A single turn carries every row of the set below to another of its rows. Some are shown first; where does it send the rows asked next?
mugo: [-1.54  0.79 -3.93  0.82  1.19 -0.14 -0.46  2.56  1.05  2.22 -1.31 -1.69]
mifil: [ 2.26  3.06  0.74 -3.94  1.64 -0.73  3.30 -2.14  0.43 -2.34  1.31 -2.80]
refir: [-2.68 -2.73  2.97  1.67  0.55  1.29  1.27 -4.03 -0.62  2.35  1.39  2.42]
Nonim: [ 1.62  5.47  4.65 -0.43  1.20 -1.46  0.78 -1.77  3.00 -1.16  1.71 -1.23]
pafol: [-0.84  2.37  0.48 -1.56  1.91 -4.44 -1.00 -2.04  0.17 -3.58  2.50 -0.33]
Mek: [-1.66 -1.09  2.57 -0.24 -1.19  1.75  2.90 -3.81  0.20  3.13  1.02  4.27]
kuz: [-2.13 -2.29  3.66  1.87  0.41  2.44  2.18 -4.11 -0.15  2.75  1.13  2.14]
Futod: [-2.23 -0.58 -0.78 -2.52 -1.61  0.88  3.17 -0.38  1.42  2.04 -1.17  4.59]
nira: [ 1.74  2.17  0.21 -3.26  1.63  0.20  3.38 -2.38  0.72 -3.32  0.85 -3.19]
vupeg: [ 1.29  1.97 -0.05  0.72  2.30  3.99  1.81 -0.96  2.70  4.47  0.65 -3.11]
Donul: [ 0.01  2.32 -1.77  0.91  0.93  1.88  0.91  2.52  2.68  3.28 -1.77 -2.44]
Raf: [-1.49  2.71 -1.41  2.15  0.92 -0.74 -1.62  2.92  2.55  3.34 -0.79 -0.73]
gefe: [-1.63  2.45  0.43  2.70  2.81 -1.15 -2.97 -0.31  1.97  4.57  2.68 -0.04]
tomuf: [ 0.28  0.23  0.00  0.32  1.86 -0.30 -0.36  1.68 -3.75 -2.51 -1.03  2.42]
loban: [ 0.20  3.11  0.59 -2.47  2.07 -4.61 -0.28 -1.74 -0.56 -2.68  2.64 -0.90]
Nad: [-2.32 -1.69  1.95 -0.30 -1.17  0.88  2.31 -3.73 -0.29  2.62  1.43  4.68]
gateb: [-2.80  0.13  0.37 -1.44 -1.69 -0.50  1.74 -0.04  1.74  2.46 -0.66  5.48]
muv: [-2.36 -3.15  2.51  0.98  0.47  2.46  2.50 -4.19 -0.81  1.89  0.97  1.77]
nin: [ 0.49 -1.60  2.04  0.10  3.61 -2.82 -0.64  2.62 -0.97  3.35 -0.86 -2.23]
pizu: [ 2.47  1.47  1.88 -0.32  1.44  3.54  2.78  1.38 -2.00 -1.31 -2.14  0.70]
Teli: [ 1.91  4.62  3.33 -2.02  1.05 -3.18  0.80 -2.57  3.20  0.02  3.03 -1.14]
Novin: [-1.82 -1.90  1.49 -0.77 -1.30  1.72  3.22 -3.84 -0.22  2.64  1.03  4.16]
tupil: [-1.69  0.60  1.10 -1.62 -1.98  1.40  2.97 -0.15  2.69  2.94 -1.11  4.81]
kode: [ 0.49  2.08 -0.14 -3.02  1.45 -4.83  0.22 -2.77  0.91 -1.73  3.15 -1.12]
Gar: [ 1.58 -0.43  3.40  0.44  3.41 -1.63  0.17  2.52  0.32  4.18 -1.24 -2.55]
zimap: [ 1.98  5.67  4.06 -1.54  1.46 -2.45  1.03 -1.49  2.02 -0.60  2.20 -1.10]
lesit: [ 1.46 -1.79  1.61 -0.81  3.55 -1.12  1.13  2.48 -0.79  3.23 -1.70 -3.18]
Nuzu: [ 2.56  2.62  0.60 -4.09  1.29 -1.41  3.08 -2.92  1.92 -1.37  1.87 -3.01]
zin: [-1.49 -1.09 -4.46 -0.36  3.24  0.41 -0.32 -1.16 -0.59  2.11  1.43 -2.05]
gakot: [ 1.29  3.11  4.36  2.14  1.47  0.55 -0.66  1.91 -1.23 -0.32 -0.86  2.99]

Teli goes to kode
gateb goes to Futod
And these:
nin goes to lesit
kuz goes to refir
loban goes to mifil
gefe goes to zin
Mek goes to Nad
nira goes to Nonim
pizu goes to gakot
mugo goes to Donul

